In the data rows, the value 128 means zero.
Here are some rows, each followed by its group. Rows of different groups can look alike.
[153 110 176  95 127 132 156 122 171  75 162 128 152 172 150 161 123 135  93 138 107  87 140 136] Az
[116 192  41 128 134 155 133 203 115 174  81  87  93 111 125 146 116  53 162 186 112 212 182  93] NM
[ 63 189  98 141 115 200 133 171 159 176 145 163 167  80 113  88 124 109 149 134 119 228  97  51] Tt
[189 188 119 146  74  83 166 168 126 111 112 120 103 169 195 192 113 151 156 108 136 133 185 163] Az
[121 125 160 100  91 100 169 126 112 159 168 152 164 122 153 112  85 137  81 119 125 103  97 148] OX
[190 122  79  77 134  97  82 115  90 107  56  21  68 154 132 122  90  58 128 137 197 106 159 181] FO
[128  90 161  66 120 180 170 135 162 106 197 187 202 153 154 109 103 118 105  96 102 115  95 101] Ze
[ 58 112 106 137 135 186  66 106 134 182 128 120 186  63  65  31 129  77  99  57 165 160  97 114] Tt
[114 137 143 128 129 109 159 175 142 127 140 142 120 103 125 139 168 187 205 234  94 117 141 112] OX
[106 129 161  65 120 227 173 102 167 106 178 125 185 190 151 147 109 118  63 113  82 116 125  91] Az
[160 127 167 115 111 130 165 129 139 118 152 151 151 163 142 170 139 126 108  89 136 107 126 136] Ze
[148 118 141 131 156 118  84 105 100 149 120  80 104 137  74 134 129  86 102  59 180  66 158 225] Az
[120  96  69 156 183 132  73 149 128 140  52  66  71 143  67 153 152  61  66 170 180 132 174 152] FO
[109 106  93 148 143 156  79 109 124 133  66 114 117 102  97  89 131  98 103 126 148 147  91 101] Bd
[154 128 105 172 186  83 110  99 146  77 120 110 111  96  76 163 146 162  88 162  57 112 120 131] Bd
[162 124 155 152 137 205 162 152 215 107 161 146 129 169 149 185 155 155 115 149  82 134 135 153] Az
[149 143 212  94 113 168 185 112 142  76 182 155 173 165 155 156  90 165  70  80  98  80 148 190] Az
[149 135 172  82  82 122 143  71 147 131 169 151 157 122 153 122 112 178 153 116  87 135 145 104] OX
[100 159 111 105  87 131 115 161 134 159 143 122 154  79 151  73  83 127 199 131 141 207 120  81] Bd
[ 11 163 129 145 110 105 166 148 159 108 158 179 160 110 172 139 115 159 135 140  94 172 116 102] OX
[189 164 195 167  65 133 171 128 197  67 180 162 126 182 172 201 158 185 122  95  75 105 122 169] Az
[ 89 137 181 108 102  90 149 124 136 110 169 169 149 125 159 150  92 197 146 132  84 129 142 124] OX
[129 108  96 185 108 122  82 136 126 164  53 116 109 104 119 115 170 115 141 122 149 166 125 154] Bd
[103  84 153 103 120 167 166 108 120 126 162 167 196 146 183  99 101 121  93  42 151 105 105 145] Ze
[138 161 117 144 191 118 118 141 110 118  95 103  95 150  89 219 136  90  92 152 132 111 170 177] FO
[ 89 179  83  76  65  70 170 197  73 196 147 129 157  69 173 103  83 107 119 116 150 200 162 104] Bd
[188 134 209  66  88 100 175 109 146  95 107 124 131 198 172 182 102 167 105 118  80  84  96 174] Az
[116 101 167 181 156 118  89  86  99 158 123 126 124  61 101 107 166 135 147  76 162 117 101 147] Tt
[130  78  49 156 183 123  70 146 113 148  31  62  48 150  66 150 165  59 103 177 166  89 168 162] NM
[126 119  77 125 207 124  92 120 105  93  78  84  93 125  79 126  84  79 106 154 158 104 153 140] NM
[155 152 158  96 112 142 188 164 187 119 162 154 147 167 160 169 146 157 130 111  93 108 123 130] Ze
[160 148 190 159  88 100 160  90 144  89 162 176 118 132 180 177 161 199 141 129  76 145 116  94] OX
[162  90 117 137 160 126  65  93 103  97  55  43  52 161  82 125 146  93 131 186 172 104 116 150] NM
[192 124 126 120 142 159  76  88 100 117  82  45  95 194  98 121 132  73 136 155 175 108 133 172] FO
[152 102 185 103  79  45 171  94  93 127 157 169 148 108 180 119 106 177 118 139 104 105 124 120] OX
[143 104 147 180 120 151 153 155 164 132 146 176 162 142 153 124 139 161 119 118  82 140  67  93] Ze
[131 158 156 163  99 106 171 130 154 135 147 172  73 138 175 172 169 177 145  72  99 112 129 102] OX
[151 132 121 164 137 153  66  75 105 121  89 112  89 119  84  88 165 150 136 154 187 171  75  88] Bd
[213 136 176  97  98 153 171 127 147  77 166 144 168 181 172 181 115 207 114 113  97  61 147 149] Az
[164 156 141 141 119 152 160 172 190 118 140 159 145 155 149 188 131 159 110 120  97 133 147 115] Az
[123 116 164 186 153 134  60  61 122 157 111 129  74  84  92  87 145 143 162 105 134 134  74 113] Tt
[143 155 117 107 104   8 160 117 107 100 127 137  81 126 146 130  63 165 170 188  99 151 139 141] FO
[120 119  41 212 144 156  55 138 137 169  27 106  73 114 107 109 179 113 179 217 149 218 104  45] Bd
[161 114  36 182 173 105  56 134 148 121  26  93  46 164  84 174 191  63 108 174 173  93 165 142] FO
[ 60  95  84 133 134 163  89 123  97 156  86 108 144  92  90  49 133  77 114  99 188 135  98  88] Bd
[114 129  65 167 180 129  98 121 109  94  46  87  76  90  75 138 156  79  88 251 147  93 168 143] NM
[122 102 165 105 108 192 163 131 155 111 176 162 193 170 147 123  94 128  89 124  85 102 104 120] Ze
[147 167 162 129  98  69 160 131 115 110 139  90 125 112 158 149 121 175 150 146 101 128 117 106] OX
[156 206 137 255 127  41 138 177 255 170 107 194  55 106 166 239 222 255 172 162  56 186 149  89] OX
[143  94 124  98 166 138 175  87 114  99  96  85 106 140  74 110 105  88 109 149 156  73 120 156] NM
[118 181 132 123  73 103 116 159  91 208 113 136 128  89 170  83 102 161 218 156 145 218 127  90] Bd
[174 109 215  96 101 121 167 111 118 104 204 129 142 168 167 140  92 166 107 105  90 107 149 167] Ze
[162 109 117 102 187 140  94 103  79  87  96  38  92 160  64 152  77   3  60 129 182  39 170 186] FO
[ 99 181  81 139 131  33 132 172 147 124 113 142  72 112 152 176 125 226 151 255  49 174 152  61] FO
[231 192 145 147 129 173 165 155 187 107 148 157 152 163 130 163 127 152  87 126  74 130 146 127] Az
[ 85  86  77 154 162 140  91 137 109 138  74 101 111  92  97  98 152  61 129 119 174 132 117 137] Bd
[132 168 144 112 108 189 183 154 174  93 164 167 167 168 174 160 113 122  69 113  71 100 140 122] Az
[ 79 115 167 217 172 136 105  87 136 119 145 180 141  68  93 127 173 154 138 143 120 134  90 148] Tt
[128 116 154 156 147 135  78  75 120 105 115 122 103  89  95 118 144 136 126 132 191 123  78 146] Bd
[ 93 142  96 141  99 113 143 148 136 140 169 161 179  82 155  98 110 128  87  30 100 153 120  83] Tt
[108  77 145 112 189  94 103  50  92 127 139 140 110  58  74  99 132 122 116  63 188 105 115 171] Tt
[155  99 107 164 156 122  57  66 137 134  47  85  74 150  93 104 157  96 141 201 153 133 131  97] NM
[155 116 121  97 145  85  83 111 105 108 147  79  93 136  57 131 126 101 100 110 174  22 157 199] NM
[128 111 173  81 129 166 166 115 143  93 171 158 178 159 111 139 105 127 110 111  89  90 107 136] Ze
[108 113 145 102 116 205 176 155 178 139 170 150 190 182 158 136  99 131 106  90  70 132  94 121] Ze
[156 110  94 145 134  74  71  89  63 143  40  91  48 110 102 120 139 102 147 197 176 110 167 135] NM
[108  96 142 173 196 102  80  55 102 141 133 147 144  86  92  84 165 124 116  58 186 124 233 108] Tt
[134 189  21 110 101 121 123 196  95 193  92  65 101 135 127 138 106  60 148 142 131 177 166 117] FO
[ 62  99 118 147 182 172  96 118 140 136 144 124 147  49  64 106 128 107 114  97 133 132  88 115] Bd
[185 136 132 122 123 188 175 142 210  92 147 114 153 195 140 190 121 132  88 135  90 113 163 142] Az
[183 148  89 130 173  65  72 158  74 117  90  48  37 140  64 199 152  69 131 135 190  59 209 219] FO
[ 93  53 144   0  96  59 161 141  57 110 164 105 149 112 171  58  23 147 145 216 169  91 148 154] FO
[145 117  83 201 197  91  88 146 128  89  53 109  27 118  37 192 199 113 128 173 180  89 197 180] NM
[112 126 155  80 126  95 148 111 109 111 164 126 142 126 141 101 111 161 144 142 122  62 140  52] OX
[137 144 145 173  87  85 141 135 138 120 127 174 125 126 180 171 153 212 148 147  71 146 140 100] OX
[116 143 134 155 117  96 125 153 143 128 110 152 127 141 148 159 157 176 127 167  74 170 112  82] OX
[108 146 163 149 129  91 145 127 158 113 146 167 154 122 145 149 119 192 107 176  81 144 120 119] OX
[125 124 112 117 125 129  86 115 123 121 115 130 146 104 106  91 140  94 129 101 166 120 109 148] Bd
[ 94  68 100 143 131 155  56  56  94 122  63  80  71  81 107  69 147  77 143 182 195 169 106 101] NM
[182 160 210 150 110 129 194 108 180 108 215 169 159 143 175 208 114 219 143 104  57 110 150 154] Ze
[ 93 105 134 105 105 128 156 161 159 140 151 172 148 108 162 116 182 150 139 134  97 131 126 108] OX
[132 105 159  64  79 128 173 167 132 135 192 147 213 152 147 110  59 105  87  89  96 114 166 127] OX
[104 136 117 123 106  64 137 148 131 128 124 153 104 102 137 133 138 180 160 186  96 157 134  96] FO
[118 117 121 157 126 133  69  66 131 141 120 140 127  88  98 105 154 124 155  93 156 136 105 131] Tt
[112 112  90 142 158 142  74  98  95 144  82 106  83 121  75  94 145  88 150 128 163 132 110  87] Bd
[101 127 146 179 127 141  95  74 131 124 126 137 129  89  85  89 162 116 120  98 129 147  58 111] Tt
[218 255 145 222  67  31 145 193 152 164 126 140  20 151 191 247 199 196 178 125  70 179 200 158] Az
[114  97 106 120 160 134  73  90 105 111  73  94  69 147  95 115 152  85 122 173 151 113  78 134] NM
[111  92  58  97 196 138 104 105  82 110  77  83 130 128  78 102 117  51  85 141 174  78 151 161] NM
[146 142 167 140 109 121 173 167 162 106 165 168 138 156 140 171 139 146 138 130 120 102 129 145] Az
Group Bd spreads out most along one direction. Which 3 other groups' directions of most spread are closest to that one, closest first?
FO Tt NM
Which 3 groups are nearest to each row below, nearest first, going by the distance to the group's nearest row?
[141 112  93 196 119  29  76  99  94 155  68 125  67 110 153 117 182 167 195 218 160 135 116  93] -> NM FO Bd
[104 186 118 122  97 129 112 106  68 171 122 121 131  91 130  92 101 129 180 117 151 184 121  67] -> Bd Tt FO
[ 90 101 101  39  90  57 165 146  83 121 152 134 155 105 173  56  73 144 126 162  83 122 136  93] -> OX FO Bd
Which 3 groups are nearest to each row below, nearest first, going by the average distance to the group's rows?
[125 128  96 141 105 113  79 118  60 169 124  91  88 120 141  82 149  99 165 138 172 176 118  99] -> Bd Tt NM
Which 4 groups are nearest to each row below, nearest first, going by the distance to the centre of the group?
[130 102 138 189 133 121  78  41 105 136  92 174  86 113  99  90 182 131 158 161 136 187  64  94] -> Bd Tt NM OX
Which 4 groups are nearest to each row below, nearest first, going by the average distance to the group's rows?
[115 103 123 147 142 113 109 119  92 141  61 103 111  93  96 102 139 111 130 104 163 117 150 166] -> Bd NM Tt FO
[122 123  88  76 139  29 146 129  97 118 160 129 133 116 164 122 113 205 150 152 103  94 117 120] -> OX Ze Bd Az
[171 125 192 170  91  77 176 107 148 103 192 178 153 181 177 161 143 183 119  92  95 100 139 166] -> Ze Az OX Tt
[ 82 128 133 140 117  82 151 150 155 110 146 166 131 126 156 151 130 204 166 191  76 187 129  81] -> OX Ze Az Bd
[185 145 125  77 115 157 151 119 151 113 135  97 133 199 168 154 109 122 130 123 121 104 142 133] -> Ze Az OX FO
[115 207 105 144  52  89 136 181 118 210 118 141 148  61 184 107  73 128 207 112 124 230 106  76] -> Bd OX Tt Ze
[146 118 137  75 106 161 188 165 141  94 148 106 159 160 162 133 104  95 123 101 105  79 130 164] -> Ze Az OX Bd
[147 157 149 153 104  60 172 139 118 118 143 165 128 116 161 161 130 189 151 156  79 142 125 115] -> OX Ze Az Bd
[ 83  79  89 129 185 148 103 122 103 132  77  57 119 109  74 119 143  95  64 143 180 114 141 145] -> NM Bd Tt FO
[123 168  86 104  87  84 127 199  99 162 108  90  96 122 159  88 100  90 177 125 135 207 175 126] -> Bd FO OX NM
Which 3 groups are nearest to each row below, nearest first, going by the distance to the centre of the group?
[107  94 165  49 113 180 170 130 143 126 177 152 205 141 166  83 111 128 104  80 127 108 115 150] -> Ze Az OX
[122 145 156  97 114 167 164 180 169 130 157 146 197 140 161 188 161 125 111 128 121 112 153 114] -> Ze Az OX
[128  67 160 125 141 110  94  50  70 139 141 116 182 116  86  84  95 118 147  87 194  95  70 180] -> Tt Bd NM
[107 117 103 175 149 146  85 108 113 127  85 102 104  89  84 124 131 144 141 172 134 165 120  88] -> Bd NM Tt
Group FO spreads out most along one direction. Which 3 other groups' directions of most spread are closest to that one, closest first?
Bd Tt NM
Group Ze spreads out most along one direction. Which 3 other groups' directions of most spread are closest to that one, closest first?
Az OX Tt
Which 3 other groups have their centres nearest to the centre of group Az, nearest first?
Ze OX FO
Group Tt spreads out most along one direction. Which 3 other groups' directions of most spread are closest to that one, closest first?
NM Bd FO
Which 3 other groups have their centres nearest to the centre of group FO, nearest first?
NM Bd OX
Which 4 groups are nearest to each row below, nearest first, going by the distance to the group's nearest row?
[137 116 151 116 132  77 158 125 122 109 165 132 155  98 155 110  95 157 145 123 135 132 124  70] -> OX FO Ze Az
[147 114 171  54  95 120 154 143  93 112 172 180 173 151 169 125 112 157 127 101 109  96 108 131] -> OX Ze Az Bd
[100 135  90 216 177 151  68 154 167 145  90 146  76  64  51 133 190 122 135 122 123 183  94  75] -> Bd Tt OX NM
[124 190  57  99 110 135  88 219 109 195 126 110 123  88 135  94  95  79 138 133 145 244 107  85] -> Bd FO NM Tt
[199 113 173 109  90 106 170 124 136 122 135 112 153 198 177 180 128 144 106  91 148  82 140 169] -> Ze Az OX NM
[160  81 110  68 173 122 100  72  95  76 123  95 113 136  71 111  93  84 101 178 160  58 104 171] -> NM FO Bd Az
[104 142 149 169 168 124 105 130 162  96 131 151 126  75  76 166 140 164 124 151  91 121  98 159] -> Tt Bd OX Az
[ 63 179  72  77  79  77 185 244  85 224 153 119 145  51 180 100  82  91 167  45 144 141 204 149] -> Bd FO Tt OX
[163 193  84 142 109 131 146 175 157 160 121 126  88 172 165 176 136 110 146 121 128 186 187 121] -> Az FO NM OX
[116 137 147  95 112 195 161  91 140 109 162 160 157 184 154 156 104 143 115 124  87 127 100 114] -> Ze Az OX Bd
[138 144 163 122 113 109 161 120 148 123 163 204 108 114 175 151 183 182 122  68  78 126 129 136] -> OX Ze Az FO
[134 160 179 147 114 133 165 126 176 119 160 164 179 134 134 167 141 152 109 107  52 143 108 100] -> Az Ze OX Tt
A new table starts here, with new groups. Each row is followed by its group. Groups can overlap.
[ 89 141  98 107 133 124 102 156 138 112 123 139 126  80 146 119 129 153 148 109 141 146  87  81] Zs
[104 133  72 147 151 125 141 162 106  92 120 117 143 149 147  77 135 144  89 163 123 110 158 125] Zs
[ 38 255  30 121 163 108 152 193 125  25  69 235  93 115 243  44  60 206  94 149  67 101 172  24] TS
[ 94  99 116 102 130 117  53 116 159 131 191 164 103  92 123 108 130 179 145 108 100 148 111  93] VA
[152 137 134 145 132 167  97 141 114  90 139 166 116  76 166 138 136 123 126 121 133 128 144  93] Cu
[127  78 129 107 120  73 116 138 146 176 120 100 126 128 105 133 126  97 126  94 115 149 106 132] WQ
[140 177 130 145 147 140 170  96 128  99 146 176 117 165 158 123  97 158  99 145  74  93 167 147] Cu
[ 99  76 172 116  84  89  62 123 156 208 189  89 108  84  68 105 178 134 166  98 187 179  91 148] VA
[ 96  98 142 129  98 131  65 126 132 157 176 127 106  91 104 109 136 147 150 118 139 159 115 114] VA
[105 100  91  98 160 114 103 142 134 141 168 139 137 109 113 143 132 167 117 120 123 116  95 114] Zs
[117  90 123 139 120 104 146 166 130 163 100  65 139 152 106 119 105  87 137 149 151 147 126 128] WQ
[100 135  74 113 176 134 110 124 127  98 142 146 140 114 138 112 131 152 110 133  91 104 117 138] Zs
[ 90 103 133 132  91 136  78 120 143 154 177 129 108 108 107 101 133 163 153 111 139 151 112 114] VA
[100 105 123 122 108 140  79 124 133 164 190 123 141  93 104 119 139 162 132 119 138 118 104 114] VA
[100 156  63  75 170 120 118 121 130  88 133 176 141 109 153 108 134 191 113 125 106  94 120 116] TS
[105 255  86 147 166 138 198 129  81  67  92 213 112 191 225  91  51 185  79 160  44  91 210  90] Cu
[ 79 141 112 111 106 126  97 134 150 137 152 173  87 147 144  97  90 176 134 139 100 120 168 105] VA
[ 94 146  77 112 157 127  93 144 134  89 134 149 114  79 152 115 155 167 125 127 140 115  88  91] TS
[ 78 108 125 124 106 139  91 141 138 154 175 126  94 134 113  89 123 164 140 142 135 146 125 126] VA
[151  39 169 109  87 117 105 126 141 216 151  32 147 146  36 178 172  76 138 126 194 138  96 182] WQ
[198 131 172 141 138 148 158 114 130 130  94 114 119 153 121 142 157  89 140 118 141 132 123 178] OI
[112 120  86 120 130 120 147 188 125 133  79 119 115 134 159 115  80 103 127 154 117 155 159  72] WQ
[113 170  72 177 102 159 162 161  96  84  90  89 142 114 156  76 129 132 135 191 189 125 150 104] TS
[145  59 111 110 122 133 131 147 132 150 125  82 126 118 117 154 122  78 134 128 150 121 127 109] WQ
[ 78 145  76 132 163 145 113 134 126 103 134 153 129 113 143 107 146 170 125 132 147 114 118 116] TS
[165 138 120 137 129 157 156 144 145  84  72 144 100 111 180 121  79 114 117 138  80 122 176  69] Qb
[ 85 135  95 124 125 104 110 170 124 139 118 136 133 117 132 102 120 161 124 110 139 182 114 112] Zs
[152 161 121 153 108 181 139 110  99  81 135 146 135 131 161 125 131 124 125 155 115 109 158 123] Cu
[207 125 188 131 113 149 129  98 125 127 104  79 154 116 105 175 173  67 165 119 163 139 111 161] OI
[136 173 143 161 130 144 150 104  96 104 108 151 176 163 138 125 131 150 116 147 106 103 145 136] Cu
[105  96 113 116 152 119 105 109 134 154 147 107 145 119  81 135 167 148 120 120 145 133 103 160] Zs
[149 122 148 151 138 111 186 124 122 144 114 122 126 208 141 147  78 105 102 143  97 104 174 144] Qb
[ 55 211  19 128 175 119 157 172 158  50  83 214 104 129 225  63  55 194  91 151  55 111 179  48] Zs
[185 170 131 143 131 179 175 129 116  63  82 148 149 149 179 148 107  95 115 153  71  98 179 114] OI
[180 177 132 156 133 156 200 131 115 107  51 121 149 181 157 125  94  97 122 160 108 110 178 149] OI
[ 91 157  89 140 109 114 164 197 120 113  70 112 123 152 167  66  61 101 109 146 123 163 185  86] WQ
[156 112 186 153 109 142 133  76 136 147 186 114 149 158  81 131 168 125 120 135 157 120 104 208] Cu
[ 81 137  96 134 132 119 114 147 124 119 114 129 156 104 118 106 147 157 131 125 170 131 110 133] TS
[136  98 129 129 109 141 112 160 117 153 110  75 130  85 109 124 138  79 167 127 177 162 117  99] WQ
[140  90 175 115 129 125 127 163 119 147 117  69 131 111  95 139 137  84 155 128 168 163 104 124] WQ
[ 90  86 172 125  82 136  59 104 135 196 204 104 123 121  57 104 156 139 164 117 172 151  90 159] VA
[ 55 174  89 159 135 130 118 168 125 109 113 179  88 143 175  75  52 174 111 164 112 140 166  78] VA
[202 108 216 136 136 100 149  92 121 167 113  82 141 159  84 145 178  86 141  86 143 152  96 219] OI
[177  45 223 133  81 117 107 101 136 204 157  45 145 124  44 168 181  55 163 104 188 153  89 202] Qb
[104 153  53 141 139 133 133 165 121  85 118 154 113  91 173 103 113 132 130 147 119 112 130  48] Zs
[ 42 138 126 112 103 118 102 148 127 158 164 165  91 143 131  83  98 182 118 118 114 151 128 101] VA
[165 131 188 148 101 156 128  80 109 137 159 103 147 130  93 150 172 109 134 131 159 121 115 185] Cu
[206 107 150  47 230   0  45  54 158 173 255 187 136  17  72 255 244 171 159   0  32  98  17 143] OI
[ 72 145  82 131 118 143 117 127 120 115 164 150 132 174 174  83  87 169 100 175  85 105 169 104] VA
[121 190 148 148 114 147 146 117  93  99 111 155 131 159 152 119 127 145 124 153 104 128 143 131] Cu
[191 132 145 123 132 152 152  84 128  97 116 147 134 138 148 162 148 107 119 115 107  93 146 139] OI
[138 191 128 152 125 166 158  93 112  77 125 167 115 155 171 130 113 146 108 157  96  99 158 117] Cu
[150 141 147 147 129 145 167 134 119 124 100 141 119 187 149 133  88 108 116 131  89 118 174 130] Qb
[113 201 132 233  81 255 255 216  66  46   0  41 168 255 202   0   0  70 106 255 255 130 234 122] OI
[148 152 144 122 114 156 122 103 123 112 146 149 129  98 120 146 167 139 131 123 142 117 111 124] Cu
[131  71 112 110 124 114 131 148 147 150  88 106 119 132 116 140 112  94 129 130 127 129 126 130] WQ
[147  27 162 123  85  98 118 150 141 221 135  30 154 142  39 158 157  81 150 132 203 152  97 186] WQ
[177 152 138 172 130 169 180 120 114  72  82 125 122 126 166 141 124  71 101 161 140  90 176 114] OI
[ 71 177  71 119 133 110 127 144 131  94 123 157 135 133 150  76 112 180 113 153 118 117 127 129] TS
[116 168 128 132 130 148 152 115 113  95 125 178 120 162 156 129 121 153 108 130  94 110 139 131] Cu
[151 164 125 159 123 147 181 160 108  93  56 141 122 158 189 102  60 108 117 173  98 116 205  98] Qb
[ 91 142  93 142 148 128 140 153 111 138 118  82 156 133 122  92 138 152 122 162 177 126 123 146] TS
[165  60  81 115 116 160 134 134 135 107 137  87 151 106 135 179  94  71 135 164 125  76 145 100] WQ
[186 137 190 157 122 119 190 129 105 106  87 102 160 177 129 150 130  80 116 143 138 111 129 172] OI
[ 56 152  99 121 115 142 105 164 142 109 135 163  83 113 169  66  73 165 133 142  79 146 171  67] VA
[116  96 116 137 132 130 110 120 130 159 144  84 127 118  97 118 156 151 140 137 165 120  98 157] Zs
[111 133  60  97 164 127 100  94 125  81 144 169 113  79 152 142 150 178 112 117 121  76  65 103] TS
[ 92 145  85 105 122 128  81 151 138 118 139 151 110 105 137 115 126 154 120 111 135 124 111  91] Zs
[ 93 171  98 112 127 142 113 132 172  67 130 219  90  90 170 117 126 193 103 101  75 122 142  87] TS
[169 121 177 128 104 147 143 139 130 144  96 106 136 124 114 131 126  66 158 121 142 145 141 107] Qb
[ 79 122 101 142 112 133  99 147 129 130 130  94 135 125 117 121 147 123 148 140 162 141 107 112] Zs
[113 111 113 114 130 119  84 111 114 139 159 117 152  83  95 128 187 149 134 124 176 121  68 173] TS
[164 131 185 119 117 143  83  84 127 140 166 144 129  88  97 151 195 133 145  89 152 139  83 157] Cu
[ 69 183  77 141 150 131 150 142 111  93 100 158 142 144 154  74 117 179 109 149 133 135 110 114] TS
[210  69 210 137 110 135 127  69 122 153 134  65 172 134  69 199 195  75 155 114 182 130 104 193] OI
[201 117 135 173 132 216 153 124 106  73  96  97 174 119 147 178 121  56 142 185 161  78 170 134] OI
[122 122 106 114 130 133 148 182 127 136 103 104 123  97 134 110 108  95 157 143 139 134 137  72] WQ
[186 135 193 104 124 119 140  94 125 131 120  82 130 157  99 177 147 100 131 102 163 124 111 180] OI
[ 87 128  94 122 107 147 103 135 129 118 159 158  81 113 147  93  94 162 134 146 103 129 169  75] VA
Which 3 groups are nearest to each row below, nearest first, going by the distance to the group's nearest row?
[177 109 162 115 114 149 149 111 135 140 130 103 124 146 117 164 126  76 130 128 124 127 148 144] -> Qb OI WQ
[123 191 146 149 118 148 152 119 109  89 124 150 129 136 141 131 136 138  88 167 110 105 153 147] -> Cu Qb OI
[154 163 138 131 127 149 123 104 125 110 125 158 128 124 138 143 118 129 115 118 106 110 138 129] -> Cu OI Qb
Which 3 other groups have their centres nearest to the centre of group Zs, nearest first?
TS VA Cu
Which 4 groups are nearest to each row below, nearest first, going by the distance to the centre of the group?
[203  60 216 128  97 121 110 104 124 195 143  61 145 127  56 190 182  71 130  91 157 147  98 187] -> OI WQ Qb Cu
[158 196  96 159 126 194 211 170 102  60  54 132 126 162 209  87  53 108 117 191  85 109 216  69] -> Qb Cu TS OI
[184 151 157 150 147 142 168 121 126  94  82 245 140 135 147 157 138  96 129 126 114  83 145 145] -> Cu OI Qb TS
[ 87  89 149 109 101 121  62 125 133 180 182 129 104 109  97 100 138 167 153 111 139 163  94 123] -> VA Zs WQ TS
[140  36 149 108 128  82 104 139 135 192 135  65 140 122  65 144 167  80 148 106 169 157  93 160] -> WQ OI Qb VA
[106  99 137  99 111 103 106 147 156 166 165 105 115  83  89 118 167 143 161  96 179 150  69 115] -> VA WQ Zs TS
[173 134 121 126 141 167 153 149 140  96  83 147 110 141 172 129  93  86 121 140  82 118 171 121] -> Qb Cu OI Zs
Which 3 other groups have their centres nearest to the centre of group VA, nearest first?
Zs TS Cu
Which 3 groups are nearest to each row below, nearest first, going by the distance to the centre of the group?
[113 119  74 121 140 117 138 183 136 135  80 124 113  91 162 104  79 129 144 127 114 143 156  53] -> Zs TS WQ
[160 137 116 123 123 161 177 150 114  81 102 154 120 133 184 128  83  97 125 156  95 144 177  84] -> Qb Cu OI
[104  89 123 142 132 128 109 136 133 140 172 110 141  94 102 141 153 141 130 125 168 124  94 135] -> Zs WQ VA
[ 62 127 120 148  90 117 106 136 125 176 146 107 112 179 122  76  94 184 135 148 108 144 150 129] -> VA Zs TS
[197 121 222 140 161 101 165  92 123 197 139 110 154 176  85 182 161 105 134  75 152 184 104 229] -> OI Qb WQ
[ 98 118 148  70 185  35  58 110 168 189 202 193  98  72  94 206 184 225 163   0  69 174  54 138] -> VA Zs TS
[118  98 130 127 128 123  96 147 159 169 153  83 179  98  84 122 168 114 151 130 191 165  75 145] -> WQ Zs VA
Which 4 groups are nearest to each row below, nearest first, going by the average distance to the group's rows?
[117 107  80 115 113 167 149 180 112 106  69 119 122 128 174 113  74  92 126 165 117 108 164  49] -> WQ Qb Zs TS
[140 167 159 154 115 155 143  99 105 119 116 132 146 164 126 117 147 114 114 152 132 113 139 162] -> Cu Qb Zs OI
[122  79  99  92 157 102 144 155 149 143 114 111 100 124 131 138  85 100 125 138 117 126 146 110] -> WQ Zs Qb VA
Which 3 other groups have their centres nearest to the centre of group OI, nearest first?
Qb Cu WQ
Which 3 groups are nearest to each row below, nearest first, going by the average distance to the group's rows?
[100  93 117 121 100 140  78 121 133 135 186 127  93  91 141 125 133 156 140 127 136 130 114 101] -> VA Zs TS
